In the data rows, the value 128 means zero.
Some points, each followed by its number:
104|135|139|135|131|106|115|132|139|144|139|133|115|134|128|106 0
109|128|136|135|128|116|120|131|138|137|135|127|122|133|121|113 1
116|143|146|125|122|107|118|135|144|146|134|132|117|125|140|121 2
 80| 46| 62|108|107|165|133|115| 46|142| 76| 65|135|155|  3| 65 3
173| 92| 97|131|143|197|159|114|111| 64| 90|130|171|110|132|181 4
 87|128|144|146|136|102| 99|135|151|145|140|126|115|143|120|100 5
124|242|179|115|112| 11| 76|145|153|239|215|186| 51|134|190| 91 6
127|203|159|117|122| 60|101|138|139|200|185|159| 79|137|165| 98 7
166| 95| 90|129|138|184|152|115| 97| 82| 92|124|164|113|129|169 8
 98|133|148|123|119|104|118|139|138|153|132|118|110|129|121|101 9
102| 75| 89|117|122|153|134|117| 76|125| 90| 80|138|140| 52|100 10
 96|120|133|132|124|116|118|131|131|140|128|116|119|138|106|103 11
198|179|169|134|142|130|149|141|196| 91|142|201|154| 85|245|211 12
167|111| 88|117|135|160|141|121| 86| 99|102|141|156|119|121|160 13
180| 78|124|166|162|226|188|118|172|  0| 91|133|199| 91|181|213 14
139|155|128|119|125|128|147|118|117|141|155|122|108|124|146|112 15
100|118|135|141|135|127|127|132|142|121|124|121|126|133|113|113 16
181| 95|104|128|145|197|166|115|113| 63| 93|127|172|104|139|185 17
122|119|133|136|134|138|139|128|142|108|124|133|138|121|137|134 18
123|159|133|121|123|104|120|130|127|160|157|135|103|131|138|103 19
111| 88| 98|122|122|155|134|119| 94|120|102| 93|138|139| 74|111 20
Which two points above are nearest to each new point by angle? Their numbers follow each, nearest first.
187|146|122|126|140|143|136|123|135| 95|126|174|155|105|182|193 12 14
117|139|146|124|124|110|123|137|147|143|132|130|116|120|138|120 2 9
167|141|126|127|135|140|133|128|133|107|126|158|144|113|162|168 12 14
100| 92|126|152|132|147|135|129|139| 99|113|105|144|127|112|116 16 20
 93|116|133|136|126|119|121|133|136|136|128|115|124|136|108|100 11 16
 84|117|137|142|128|113|117|130|136|142|129|111|113|143|103| 81 11 1
146|101|123|144|143|172|155|123|146| 71|110|126|156|115|147|160 14 17
228|154|129|133|146|163|150|125|155| 63|126|201|175| 88|222|236 12 14
119|162|168|128|111| 86|114|139|165|158|142|148|112|114|158|120 2 6
 54|102|118|117|111| 93| 93|127| 92|184|124| 73| 96|172| 33| 45 11 3
